In the data rows, 128 means zero.
Every row has a hidden score. In each pair, how much higher is the second row's than the first's? 20 means about the same, 40 much higher and 0 much lower. The score is a weighted sum of the row's numbers plus the product of two more (or one squared), each taken from its middle value.
{142, 129, 118, 100, 143, 146, 129, 129, 44, 91, 73, 126, 150, 85,
 66, 126}
{135, 121, 120, 98, 226, 150, 93, 121, 143, 144, 137, 174, 128, 81,
 138, 146}: 27
{123, 77, 93, 105, 71, 128, 122, 131, 160, 98, 80, 133, 128, 144,
 87, 124}
{118, 124, 86, 200, 95, 114, 59, 134, 159, 131, 125, 90, 127, 128,
 109, 106}: 21
{113, 163, 199, 110, 164, 120, 120, 129, 89, 110, 82, 123, 107, 128,
 108, 128}
{126, 134, 93, 175, 96, 130, 227, 130, 162, 120, 176, 111, 128, 150,
 125, 128}: 16
{137, 186, 114, 209, 116, 129, 126, 120, 149, 133, 205, 109, 127, 142,
 140, 138}
{120, 158, 210, 117, 134, 147, 165, 122, 81, 118, 119, 119, 112, 157,
 143, 142}: 18
{118, 159, 103, 87, 96, 89, 130, 133, 171, 151, 176, 68, 122, 58,
 152, 107}
{123, 99, 102, 109, 116, 100, 124, 127, 173, 107, 70, 129, 124, 35,
 118, 117}: 17
{121, 147, 99, 82, 103, 109, 83, 129, 173, 152, 128, 214, 127, 62,
 98, 117}
{124, 107, 114, 168, 110, 89, 228, 130, 161, 119, 186, 111, 125, 106,
 93, 110}: 21
{136, 170, 138, 213, 138, 126, 108, 119, 136, 135, 209, 110, 124, 142,
 163, 139}
{124, 152, 90, 102, 138, 131, 152, 133, 164, 160, 156, 60, 128, 152,
 215, 127}: 28
{125, 137, 98, 172, 101, 142, 245, 130, 155, 115, 171, 110, 127, 129,
 145, 135}
{128, 109, 207, 117, 149, 147, 120, 118, 84, 122, 113, 125, 115, 186,
 108, 147}: 21
{131, 164, 104, 200, 140, 123, 170, 125, 158, 127, 200, 110, 126, 118,
 99, 131}
{114, 75, 83, 101, 98, 132, 131, 143, 171, 98, 77, 118, 138, 138,
 99, 108}: 23
{122, 64, 120, 184, 102, 113, 92, 128, 139, 104, 109, 106, 136, 71,
 68, 116}
{121, 103, 86, 95, 80, 130, 103, 132, 166, 105, 100, 168, 128, 153,
 72, 125}: 9
{118, 115, 81, 89, 99, 132, 88, 139, 162, 121, 108, 199, 124, 155,
 83, 114}
{127, 112, 212, 116, 124, 117, 119, 121, 77, 124, 102, 127, 109, 114,
 120, 130}: 15
{122, 77, 89, 106, 75, 130, 126, 131, 164, 103, 77, 125, 128, 152,
 93, 126}
{135, 171, 124, 206, 128, 107, 127, 120, 149, 133, 212, 110, 125, 121,
 161, 128}: 20
{136, 126, 122, 161, 146, 151, 165, 122, 141, 161, 108, 96, 130, 82,
 234, 145}
{124, 124, 79, 79, 114, 130, 75, 141, 174, 149, 120, 206, 126, 159,
 100, 117}: 33
{119, 102, 84, 156, 81, 127, 97, 133, 167, 109, 100, 111, 127, 154,
 70, 122}
{145, 176, 119, 111, 145, 103, 127, 126, 39, 111, 81, 125, 147, 218,
 125, 118}: 23
{146, 145, 128, 95, 123, 102, 93, 126, 52, 140, 116, 183, 147, 228,
 86, 119}
{122, 95, 126, 69, 176, 134, 70, 134, 131, 162, 139, 248, 135, 134,
 124, 123}: 32
{148, 92, 144, 115, 144, 146, 145, 128, 65, 157, 140, 72, 149, 69,
 216, 139}
{122, 83, 96, 107, 66, 127, 118, 137, 167, 111, 79, 116, 134, 163,
 92, 118}: 24
{121, 107, 84, 88, 86, 130, 96, 131, 167, 111, 106, 180, 129, 155,
 76, 122}
{132, 112, 185, 194, 114, 123, 117, 118, 98, 135, 194, 112, 118, 119,
 154, 138}: 14
{131, 112, 131, 103, 147, 98, 131, 140, 48, 91, 51, 126, 156, 101,
 108, 100}
{124, 98, 92, 103, 66, 133, 114, 137, 165, 101, 94, 145, 130, 152,
 77, 121}: 14
{123, 147, 85, 69, 150, 128, 80, 130, 162, 167, 140, 226, 123, 153,
 126, 125}
{121, 55, 102, 106, 80, 130, 125, 131, 151, 100, 70, 126, 130, 123,
 91, 122}: 15
{126, 105, 109, 153, 111, 101, 174, 127, 163, 165, 134, 78, 127, 64,
 209, 117}
{150, 127, 152, 105, 96, 106, 118, 130, 91, 145, 154, 87, 147, 255,
 134, 122}: 9
{124, 122, 92, 163, 92, 131, 234, 131, 162, 114, 171, 110, 128, 152,
 137, 125}
{139, 189, 117, 208, 121, 130, 111, 119, 148, 135, 204, 110, 126, 140,
 155, 140}: 18
{121, 142, 84, 77, 141, 135, 76, 134, 162, 156, 135, 234, 126, 153,
 119, 119}
{133, 85, 128, 115, 235, 164, 120, 119, 132, 120, 114, 127, 126, 120,
 114, 149}: 20
{130, 144, 186, 159, 102, 143, 160, 119, 98, 158, 111, 104, 118, 153,
 210, 145}
{128, 142, 205, 150, 143, 145, 168, 121, 90, 130, 148, 117, 116, 188,
 140, 147}: 26
{121, 90, 180, 108, 79, 144, 126, 129, 103, 147, 167, 85, 111, 81,
 180, 137}
{143, 215, 142, 199, 141, 123, 117, 119, 118, 134, 198, 111, 132, 111,
 153, 137}: 26
{151, 202, 151, 112, 192, 143, 127, 122, 79, 115, 100, 124, 148, 71,
 90, 140}
{140, 199, 131, 206, 113, 132, 107, 119, 137, 135, 203, 110, 130, 134,
 160, 141}: 6
{132, 67, 155, 111, 113, 121, 126, 130, 116, 107, 73, 123, 136, 33,
 104, 120}
{134, 183, 111, 208, 116, 129, 128, 120, 151, 133, 206, 109, 123, 143,
 137, 142}: 12
{119, 126, 208, 104, 157, 151, 106, 124, 81, 111, 114, 148, 113, 138,
 104, 141}
{116, 157, 123, 89, 55, 126, 91, 135, 151, 117, 103, 182, 113, 169,
 77, 122}: 20
{134, 107, 107, 176, 148, 134, 172, 120, 156, 165, 109, 97, 131, 144,
 225, 135}
{133, 90, 137, 111, 127, 148, 128, 139, 57, 102, 62, 140, 161, 85,
 72, 123}: 28
{123, 160, 87, 72, 168, 129, 97, 131, 167, 185, 155, 202, 127, 153,
 145, 125}
{132, 72, 100, 115, 66, 149, 129, 124, 143, 113, 79, 122, 130, 180,
 94, 123}: 7
{103, 130, 101, 159, 110, 63, 88, 139, 171, 106, 65, 105, 124, 111,
 101, 82}
{141, 90, 89, 154, 136, 145, 91, 131, 35, 137, 152, 94, 151, 77,
 152, 134}: 6
{134, 174, 106, 206, 111, 129, 157, 129, 151, 132, 199, 108, 119, 142,
 108, 133}
{127, 99, 208, 108, 149, 121, 101, 122, 83, 132, 118, 151, 111, 115,
 99, 134}: 27
{124, 112, 210, 117, 121, 117, 121, 123, 74, 117, 100, 125, 116, 112,
 121, 129}
{138, 185, 116, 209, 134, 126, 114, 120, 148, 134, 205, 110, 127, 129,
 155, 138}: 19
{117, 141, 76, 188, 96, 130, 69, 135, 171, 127, 139, 89, 128, 156,
 120, 121}
{124, 144, 106, 86, 87, 100, 140, 128, 167, 154, 174, 71, 125, 55,
 167, 115}: 28
{129, 128, 169, 210, 113, 147, 126, 124, 108, 131, 204, 108, 120, 120,
 134, 143}
{134, 105, 109, 176, 151, 129, 175, 122, 152, 165, 108, 99, 127, 143,
 226, 136}: 15
{114, 77, 183, 152, 164, 121, 217, 130, 102, 117, 158, 116, 115, 135,
 146, 124}
{150, 204, 163, 115, 194, 144, 126, 123, 96, 117, 104, 124, 148, 72,
 93, 142}: 23
{120, 64, 92, 106, 140, 156, 118, 137, 143, 93, 74, 119, 128, 111,
 70, 126}
{126, 107, 211, 115, 117, 118, 119, 120, 78, 123, 102, 124, 112, 111,
 121, 134}: 15
{121, 151, 86, 71, 159, 130, 89, 133, 164, 178, 148, 217, 130, 151,
 139, 124}
{126, 150, 211, 136, 108, 119, 163, 120, 86, 127, 144, 117, 114, 110,
 133, 134}: 9
{148, 198, 147, 113, 191, 146, 127, 124, 71, 113, 100, 125, 148, 71,
 88, 140}
{134, 64, 160, 96, 82, 122, 96, 125, 97, 124, 110, 174, 135, 66,
 83, 121}: 19
{121, 118, 96, 105, 153, 117, 95, 127, 181, 117, 94, 171, 134, 49,
 83, 112}
{120, 86, 92, 105, 81, 131, 123, 133, 180, 103, 72, 126, 128, 160,
 89, 123}: 6
{105, 119, 90, 75, 98, 142, 95, 143, 180, 104, 112, 187, 139, 169,
 89, 111}
{120, 99, 86, 93, 82, 137, 96, 131, 169, 109, 101, 169, 133, 150,
 73, 126}: 16
{127, 145, 96, 184, 98, 131, 211, 127, 160, 121, 185, 110, 127, 149,
 110, 130}
{140, 110, 133, 101, 154, 103, 125, 132, 38, 102, 51, 124, 143, 107,
 104, 103}: 27
{112, 95, 102, 106, 89, 124, 125, 141, 168, 97, 58, 136, 128, 174,
 88, 117}
{148, 149, 145, 100, 224, 141, 97, 121, 89, 148, 138, 176, 143, 87,
 137, 143}: 27
{123, 60, 155, 83, 90, 128, 84, 126, 88, 147, 130, 206, 138, 76,
 113, 118}
{127, 104, 83, 164, 81, 135, 93, 131, 181, 120, 106, 105, 121, 158,
 75, 128}: 6
{134, 93, 140, 179, 133, 134, 176, 119, 138, 167, 105, 102, 123, 107,
 228, 138}
{148, 180, 146, 109, 146, 102, 115, 125, 77, 114, 98, 146, 148, 247,
 116, 123}: 19
{120, 135, 103, 91, 119, 98, 141, 148, 174, 167, 183, 57, 125, 70,
 173, 106}
{118, 116, 82, 81, 101, 124, 85, 132, 172, 122, 112, 200, 127, 156,
 88, 118}: 17
{126, 100, 204, 110, 166, 146, 107, 120, 83, 126, 125, 146, 114, 178,
 123, 146}
{123, 124, 211, 115, 132, 121, 120, 122, 77, 118, 95, 123, 113, 117,
 117, 131}: 22
{130, 97, 159, 81, 120, 116, 152, 131, 105, 106, 82, 125, 136, 28,
 134, 121}
{122, 146, 75, 176, 96, 129, 69, 144, 180, 132, 143, 80, 124, 158,
 119, 123}: 15
{125, 83, 89, 124, 85, 130, 201, 130, 163, 112, 132, 116, 128, 151,
 190, 127}
{147, 186, 131, 111, 185, 147, 126, 127, 49, 111, 96, 124, 149, 73,
 86, 138}: 26
{121, 128, 80, 201, 96, 129, 70, 133, 166, 125, 126, 102, 129, 151,
 109, 125}
{120, 86, 91, 108, 165, 111, 125, 132, 175, 102, 69, 126, 126, 75,
 106, 115}: 32
{117, 71, 130, 68, 160, 138, 64, 136, 128, 143, 127, 239, 137, 134,
 101, 119}
{118, 125, 108, 89, 62, 131, 101, 132, 160, 98, 96, 153, 123, 169,
 68, 122}: 7
{137, 183, 112, 207, 115, 129, 136, 120, 151, 131, 207, 110, 127, 143,
 134, 139}
{141, 197, 125, 207, 126, 128, 108, 118, 141, 135, 204, 111, 128, 126,
 160, 139}: 19
{111, 114, 125, 151, 142, 119, 84, 146, 126, 138, 176, 53, 142, 33,
 154, 99}
{102, 208, 101, 149, 138, 125, 88, 141, 176, 138, 170, 64, 123, 187,
 155, 108}: 5
{140, 60, 102, 129, 118, 148, 101, 130, 46, 141, 167, 84, 151, 82,
 168, 134}
{132, 59, 169, 165, 71, 142, 83, 134, 83, 133, 155, 87, 140, 111,
 147, 126}: 23
{122, 86, 86, 116, 79, 128, 114, 131, 160, 104, 80, 116, 122, 151,
 77, 126}
{118, 97, 104, 106, 57, 133, 123, 137, 167, 107, 74, 132, 130, 139,
 87, 126}: 17
{135, 43, 150, 183, 158, 113, 74, 131, 85, 127, 127, 96, 140, 79,
 100, 119}
{125, 135, 84, 74, 129, 130, 67, 128, 162, 156, 129, 229, 129, 158,
 114, 121}: 13
{143, 223, 138, 194, 143, 119, 136, 120, 112, 137, 197, 112, 132, 111,
 136, 132}
{132, 96, 114, 173, 115, 110, 177, 122, 159, 165, 117, 95, 126, 73,
 212, 125}: 22
{118, 118, 123, 109, 204, 80, 125, 130, 153, 106, 85, 124, 118, 195,
 157, 99}
{127, 42, 160, 171, 75, 132, 89, 133, 105, 113, 111, 104, 136, 124,
 88, 125}: 39
{119, 127, 82, 198, 93, 130, 73, 133, 169, 121, 123, 100, 129, 155,
 101, 123}
{149, 197, 147, 111, 191, 145, 126, 127, 72, 114, 99, 123, 148, 71,
 87, 140}: 27
{139, 190, 119, 207, 122, 130, 107, 119, 147, 136, 204, 111, 127, 140,
 161, 141}
{129, 97, 145, 101, 122, 142, 129, 140, 58, 93, 64, 123, 148, 94,
 65, 120}: 23
{114, 113, 118, 105, 188, 65, 127, 137, 155, 96, 74, 128, 130, 180,
 157, 87}
{125, 123, 92, 166, 92, 129, 233, 128, 163, 116, 168, 112, 128, 151,
 139, 127}: 28
{116, 159, 117, 80, 96, 61, 78, 138, 159, 138, 95, 206, 126, 163,
 93, 94}
{128, 122, 166, 206, 106, 141, 145, 123, 115, 130, 199, 109, 119, 93,
 112, 140}: 12
{133, 151, 203, 117, 127, 141, 124, 108, 98, 123, 100, 121, 117, 117,
 63, 126}
{125, 52, 103, 108, 81, 126, 126, 135, 152, 103, 69, 123, 127, 118,
 91, 122}: 17
{133, 151, 120, 125, 169, 158, 152, 126, 142, 157, 128, 78, 130, 74,
 229, 147}
{120, 103, 83, 79, 90, 132, 105, 133, 168, 110, 118, 188, 136, 159,
 86, 125}: 33
{142, 156, 94, 111, 165, 107, 127, 130, 44, 108, 76, 124, 146, 181,
 120, 116}
{125, 64, 103, 107, 64, 130, 126, 131, 152, 103, 78, 126, 129, 145,
 90, 127}: 14
{127, 92, 208, 108, 146, 120, 101, 120, 80, 136, 122, 155, 114, 111,
 107, 135}
{130, 157, 121, 205, 136, 98, 154, 125, 152, 129, 214, 109, 124, 126,
 140, 121}: 21
{129, 125, 98, 146, 147, 129, 169, 127, 159, 164, 128, 74, 127, 148,
 229, 131}
{132, 169, 108, 205, 113, 130, 158, 125, 159, 129, 202, 110, 127, 147,
 107, 134}: 22
{121, 122, 211, 115, 129, 119, 121, 124, 78, 117, 95, 124, 113, 115,
 117, 130}
{121, 149, 209, 128, 134, 149, 172, 123, 80, 122, 127, 118, 113, 156,
 154, 144}: 13
{124, 114, 208, 105, 158, 146, 112, 120, 79, 116, 115, 138, 110, 165,
 112, 145}
{124, 76, 92, 108, 72, 136, 125, 132, 162, 105, 81, 126, 130, 164,
 88, 129}: 21
{126, 158, 89, 93, 136, 131, 150, 129, 164, 157, 159, 63, 128, 152,
 210, 125}
{134, 144, 122, 154, 215, 159, 201, 123, 141, 122, 147, 115, 129, 89,
 161, 147}: 12
{144, 69, 98, 97, 123, 140, 125, 128, 55, 151, 160, 91, 149, 87,
 188, 137}
{120, 137, 153, 84, 202, 142, 105, 127, 128, 181, 158, 183, 119, 69,
 156, 134}: 27
{120, 118, 98, 69, 151, 132, 66, 134, 154, 158, 136, 245, 129, 147,
 118, 122}
{131, 173, 207, 152, 139, 121, 152, 117, 114, 153, 122, 108, 115, 108,
 175, 138}: 4
{122, 80, 89, 108, 75, 128, 123, 131, 164, 101, 77, 124, 127, 155,
 90, 126}
{131, 116, 214, 102, 110, 123, 130, 120, 93, 123, 115, 120, 111, 106,
 141, 135}: 17
{146, 224, 124, 113, 170, 144, 172, 125, 50, 115, 117, 118, 144, 83,
 148, 136}
{117, 162, 98, 82, 102, 108, 89, 133, 168, 171, 140, 201, 114, 55,
 111, 126}: 19
{130, 92, 142, 107, 142, 108, 129, 138, 58, 100, 53, 137, 152, 73,
 109, 107}
{132, 160, 103, 191, 104, 130, 187, 122, 157, 124, 197, 112, 129, 146,
 93, 137}: 12
{131, 82, 129, 176, 136, 127, 176, 123, 146, 166, 109, 97, 124, 153,
 226, 134}
{122, 152, 86, 71, 162, 133, 89, 138, 167, 182, 152, 208, 129, 153,
 140, 124}: 36
{127, 163, 108, 105, 159, 159, 122, 127, 151, 143, 177, 83, 131, 54,
 199, 145}
{144, 192, 153, 114, 121, 102, 125, 122, 92, 118, 97, 123, 142, 251,
 128, 131}: 19
{138, 187, 115, 209, 118, 129, 120, 120, 150, 134, 205, 110, 127, 141,
 146, 139}
{103, 132, 136, 91, 114, 119, 118, 145, 142, 90, 44, 117, 106, 176,
 77, 110}: 24
{124, 71, 95, 109, 69, 134, 124, 132, 157, 102, 77, 125, 128, 151,
 91, 125}
{126, 107, 211, 129, 119, 119, 111, 120, 78, 121, 107, 120, 114, 112,
 107, 132}: 19
{118, 186, 82, 105, 120, 126, 123, 139, 165, 141, 180, 74, 133, 152,
 179, 117}
{121, 99, 87, 99, 77, 129, 104, 131, 166, 104, 100, 159, 125, 153,
 71, 128}: 16
{121, 112, 93, 150, 92, 144, 233, 135, 161, 114, 151, 111, 130, 140,
 178, 127}
{149, 152, 146, 100, 125, 100, 89, 125, 74, 143, 123, 184, 147, 245,
 98, 119}: 14
{142, 164, 96, 111, 166, 154, 128, 128, 41, 103, 96, 124, 146, 88,
 82, 138}
{141, 206, 143, 196, 135, 127, 146, 125, 123, 130, 197, 108, 128, 81,
 121, 134}: 15
{137, 107, 108, 89, 113, 100, 99, 139, 40, 110, 90, 175, 152, 148,
 76, 111}
{140, 193, 130, 199, 190, 150, 118, 119, 138, 134, 189, 111, 128, 121,
 128, 150}: 12
{125, 101, 210, 132, 102, 119, 112, 122, 78, 137, 140, 103, 113, 112,
 130, 133}
{123, 101, 88, 146, 86, 130, 223, 131, 164, 114, 151, 114, 128, 152,
 166, 125}: 20
{128, 142, 204, 150, 141, 147, 173, 119, 85, 129, 146, 116, 115, 184,
 142, 146}
{117, 114, 120, 106, 193, 69, 124, 133, 157, 101, 73, 126, 123, 184,
 156, 92}: 16
{141, 226, 119, 170, 150, 113, 182, 124, 83, 126, 176, 112, 139, 146,
 99, 126}
{116, 148, 204, 109, 150, 115, 124, 124, 87, 107, 84, 123, 112, 123,
 108, 123}: 16
{129, 113, 126, 122, 223, 93, 150, 124, 148, 155, 156, 76, 124, 172,
 155, 112}
{145, 101, 116, 129, 147, 147, 105, 132, 20, 141, 167, 84, 148, 66,
 171, 136}: 18
{123, 56, 93, 81, 80, 127, 149, 130, 161, 105, 86, 120, 127, 153,
 124, 127}
{125, 163, 106, 81, 122, 102, 93, 125, 170, 166, 131, 208, 126, 44,
 103, 119}: 25
{124, 115, 79, 93, 95, 149, 82, 140, 163, 117, 111, 182, 124, 169,
 84, 125}
{142, 195, 126, 207, 116, 131, 107, 118, 144, 138, 203, 109, 126, 137,
 159, 142}: 14
{129, 59, 166, 139, 98, 141, 109, 134, 81, 104, 90, 116, 141, 107,
 62, 125}
{121, 68, 96, 117, 78, 131, 190, 132, 168, 107, 124, 118, 135, 165,
 179, 121}: 20
{138, 187, 114, 209, 120, 136, 119, 121, 147, 134, 205, 109, 128, 142,
 147, 140}
{119, 123, 83, 193, 92, 135, 69, 138, 171, 123, 120, 96, 131, 153,
 100, 120}: 24
{145, 175, 118, 111, 146, 102, 127, 126, 38, 112, 82, 124, 146, 218,
 125, 119}
{103, 179, 187, 104, 151, 122, 126, 137, 106, 99, 69, 125, 114, 143,
 92, 116}: 17
{123, 98, 199, 104, 181, 153, 93, 122, 91, 144, 135, 171, 120, 153,
 136, 141}
{127, 130, 93, 173, 94, 130, 229, 129, 163, 121, 175, 112, 127, 150,
 127, 127}: 18
{116, 148, 205, 112, 150, 119, 121, 127, 86, 111, 85, 123, 113, 123,
 110, 125}
{133, 40, 123, 164, 162, 102, 81, 132, 47, 128, 137, 85, 145, 123,
 107, 107}: 28
{120, 138, 207, 120, 132, 146, 121, 133, 78, 114, 98, 125, 112, 131,
 89, 137}
{121, 104, 85, 92, 84, 130, 97, 132, 167, 110, 102, 174, 128, 154,
 75, 123}: 30
{132, 110, 106, 169, 150, 129, 174, 122, 155, 165, 114, 93, 127, 145,
 228, 135}
{126, 162, 100, 79, 74, 111, 96, 127, 169, 173, 141, 195, 128, 74,
 120, 120}: 29
{113, 96, 102, 105, 87, 125, 125, 135, 169, 94, 62, 129, 122, 175,
 84, 116}
{134, 151, 100, 191, 102, 126, 198, 122, 159, 124, 189, 110, 131, 151,
 98, 125}: 18
{116, 114, 210, 161, 119, 151, 94, 126, 80, 122, 124, 110, 112, 131,
 119, 140}
{132, 125, 111, 131, 81, 111, 159, 122, 157, 165, 152, 68, 123, 63,
 201, 118}: 25
{144, 173, 117, 112, 147, 104, 127, 127, 37, 111, 81, 125, 147, 215,
 125, 118}
{147, 138, 122, 99, 214, 143, 97, 122, 51, 138, 128, 170, 142, 89,
 124, 140}: 24
{125, 71, 94, 108, 70, 132, 124, 132, 164, 107, 78, 122, 123, 151,
 91, 129}
{131, 121, 180, 205, 122, 141, 119, 121, 103, 135, 198, 111, 119, 142,
 137, 145}: 17
{122, 150, 85, 72, 154, 130, 86, 133, 166, 174, 146, 220, 128, 154,
 134, 123}
{120, 91, 96, 88, 77, 129, 89, 133, 152, 112, 103, 187, 131, 129,
 73, 119}: 19
{124, 117, 209, 116, 147, 147, 118, 122, 79, 117, 110, 127, 112, 169,
 103, 144}
{131, 155, 137, 212, 95, 135, 140, 125, 141, 130, 208, 107, 123, 111,
 121, 136}: 20
{130, 94, 147, 96, 134, 95, 138, 136, 79, 85, 57, 119, 142, 73,
 100, 97}
{145, 130, 115, 93, 111, 105, 88, 126, 40, 144, 119, 191, 147, 209,
 90, 120}: 15
{129, 149, 140, 211, 92, 135, 143, 123, 137, 131, 205, 109, 121, 102,
 117, 139}
{130, 163, 105, 194, 98, 130, 190, 125, 153, 123, 191, 112, 129, 145,
 95, 132}: 21
{134, 101, 109, 180, 135, 127, 177, 122, 154, 165, 107, 102, 127, 131,
 224, 135}
{117, 108, 120, 102, 186, 63, 129, 133, 156, 98, 74, 123, 125, 180,
 162, 88}: 14
{121, 107, 134, 187, 74, 141, 210, 127, 138, 121, 184, 107, 122, 104,
 116, 131}
{112, 108, 112, 105, 174, 56, 122, 143, 165, 100, 67, 124, 122, 167,
 155, 84}: 17
{123, 114, 127, 62, 200, 128, 95, 130, 132, 179, 153, 211, 132, 133,
 145, 120}
{125, 98, 90, 99, 75, 136, 105, 129, 160, 103, 96, 159, 131, 156,
 68, 125}: 12
{121, 83, 85, 106, 146, 117, 123, 136, 173, 99, 64, 123, 124, 90,
 103, 116}
{134, 150, 155, 140, 136, 115, 170, 128, 95, 165, 138, 68, 139, 73,
 221, 122}: 9
{140, 196, 125, 209, 141, 140, 107, 118, 142, 136, 201, 110, 128, 108,
 150, 145}
{121, 68, 88, 110, 83, 131, 190, 131, 163, 109, 119, 119, 128, 152,
 177, 125}: 24
{131, 160, 102, 196, 104, 129, 181, 125, 156, 124, 193, 110, 128, 146,
 92, 132}
{145, 179, 123, 112, 143, 104, 126, 126, 45, 112, 84, 124, 150, 226,
 126, 119}: 23
{134, 108, 105, 169, 149, 126, 170, 125, 151, 162, 116, 91, 128, 143,
 229, 132}
{139, 202, 134, 205, 128, 125, 137, 122, 132, 131, 203, 110, 130, 101,
 130, 136}: 25
{120, 80, 86, 101, 132, 109, 131, 128, 178, 92, 66, 123, 123, 100,
 98, 110}
{127, 167, 103, 79, 73, 146, 132, 127, 154, 151, 163, 73, 132, 127,
 198, 136}: 11
{139, 193, 126, 203, 174, 148, 121, 119, 140, 134, 194, 111, 128, 100,
 127, 148}
{122, 72, 88, 110, 84, 126, 190, 137, 160, 105, 119, 121, 136, 151,
 178, 120}: 24
{122, 156, 89, 69, 165, 133, 92, 133, 169, 180, 152, 204, 128, 161,
 141, 119}
{122, 119, 171, 87, 198, 145, 103, 126, 111, 168, 150, 182, 117, 73,
 151, 137}: 19
{142, 110, 105, 152, 122, 98, 90, 125, 29, 131, 134, 99, 153, 216,
 105, 115}
{124, 59, 91, 84, 81, 130, 147, 130, 164, 108, 82, 122, 126, 151,
 124, 128}: 23
{118, 141, 208, 109, 147, 121, 120, 128, 86, 115, 90, 121, 113, 129,
 116, 121}
{126, 107, 207, 110, 158, 145, 112, 120, 81, 120, 118, 138, 113, 178,
 116, 144}: 17
{151, 192, 144, 112, 130, 103, 125, 121, 76, 113, 91, 125, 148, 244,
 129, 122}
{148, 164, 149, 102, 221, 142, 101, 123, 86, 136, 129, 166, 144, 81,
 125, 142}: 31
{116, 154, 200, 111, 163, 120, 121, 130, 87, 105, 85, 129, 111, 125,
 104, 122}
{135, 135, 106, 103, 159, 98, 127, 138, 40, 101, 58, 121, 142, 152,
 110, 112}: 25
{125, 99, 93, 86, 84, 124, 87, 130, 161, 123, 106, 204, 128, 131,
 75, 120}
{125, 127, 204, 158, 136, 147, 179, 121, 84, 127, 154, 115, 114, 169,
 137, 146}: 6
{122, 165, 85, 68, 122, 118, 100, 135, 170, 192, 156, 204, 132, 112,
 139, 123}
{144, 154, 123, 99, 139, 103, 105, 128, 42, 121, 104, 164, 150, 227,
 96, 117}: 15
{120, 98, 89, 91, 86, 126, 98, 127, 168, 109, 110, 171, 135, 166,
 70, 111}
{118, 152, 107, 110, 62, 133, 145, 137, 151, 144, 141, 59, 130, 136,
 205, 126}: 7
{137, 163, 124, 165, 220, 159, 180, 123, 140, 132, 159, 114, 131, 104,
 143, 148}
{123, 99, 89, 98, 76, 128, 108, 133, 162, 97, 96, 158, 133, 151,
 71, 124}: 24
{150, 156, 163, 105, 228, 139, 110, 119, 119, 156, 144, 149, 141, 96,
 146, 144}
{138, 191, 119, 207, 122, 132, 105, 122, 146, 138, 203, 108, 126, 141,
 160, 140}: 9
{122, 92, 96, 109, 138, 107, 122, 140, 178, 109, 71, 124, 125, 44,
 117, 113}
{133, 133, 110, 105, 160, 102, 128, 138, 37, 98, 58, 125, 149, 145,
 112, 106}: 14
{115, 138, 195, 88, 106, 116, 86, 129, 90, 131, 111, 186, 112, 131,
 87, 119}
{120, 99, 195, 159, 117, 147, 208, 125, 91, 123, 156, 113, 114, 117,
 150, 141}: 12
{121, 86, 201, 91, 99, 123, 110, 121, 84, 159, 141, 173, 115, 120,
 129, 132}
{150, 122, 172, 131, 163, 150, 150, 128, 99, 155, 128, 82, 148, 70,
 213, 136}: 14
{133, 78, 118, 114, 213, 160, 123, 126, 142, 115, 104, 126, 131, 68,
 98, 145}
{139, 92, 131, 118, 239, 161, 122, 120, 135, 122, 119, 123, 129, 141,
 120, 153}: 16
{119, 149, 91, 189, 76, 128, 77, 130, 180, 125, 115, 99, 121, 162,
 101, 119}
{125, 57, 89, 90, 82, 127, 173, 129, 164, 113, 102, 121, 126, 153,
 156, 123}: 26
{127, 107, 214, 110, 134, 120, 103, 120, 96, 134, 121, 152, 116, 107,
 107, 134}
{124, 122, 91, 164, 91, 130, 233, 130, 162, 117, 167, 112, 127, 151,
 141, 127}: 16
{123, 171, 120, 76, 74, 73, 100, 135, 154, 182, 132, 192, 129, 164,
 89, 102}
{119, 71, 92, 100, 145, 150, 116, 133, 159, 83, 86, 145, 129, 115,
 62, 131}: 20
{141, 86, 106, 81, 79, 107, 92, 128, 58, 167, 136, 195, 144, 162,
 112, 120}
{132, 94, 87, 162, 85, 140, 102, 136, 158, 127, 96, 113, 117, 156,
 66, 113}: 9
{116, 148, 205, 112, 151, 118, 121, 127, 84, 111, 85, 125, 113, 123,
 110, 126}
{119, 187, 84, 104, 120, 129, 118, 134, 168, 147, 183, 69, 127, 151,
 180, 122}: 28
{121, 111, 80, 87, 97, 122, 81, 133, 162, 119, 107, 196, 127, 154,
 88, 117}
{127, 136, 93, 133, 141, 133, 164, 124, 167, 165, 135, 69, 132, 149,
 226, 130}: 12
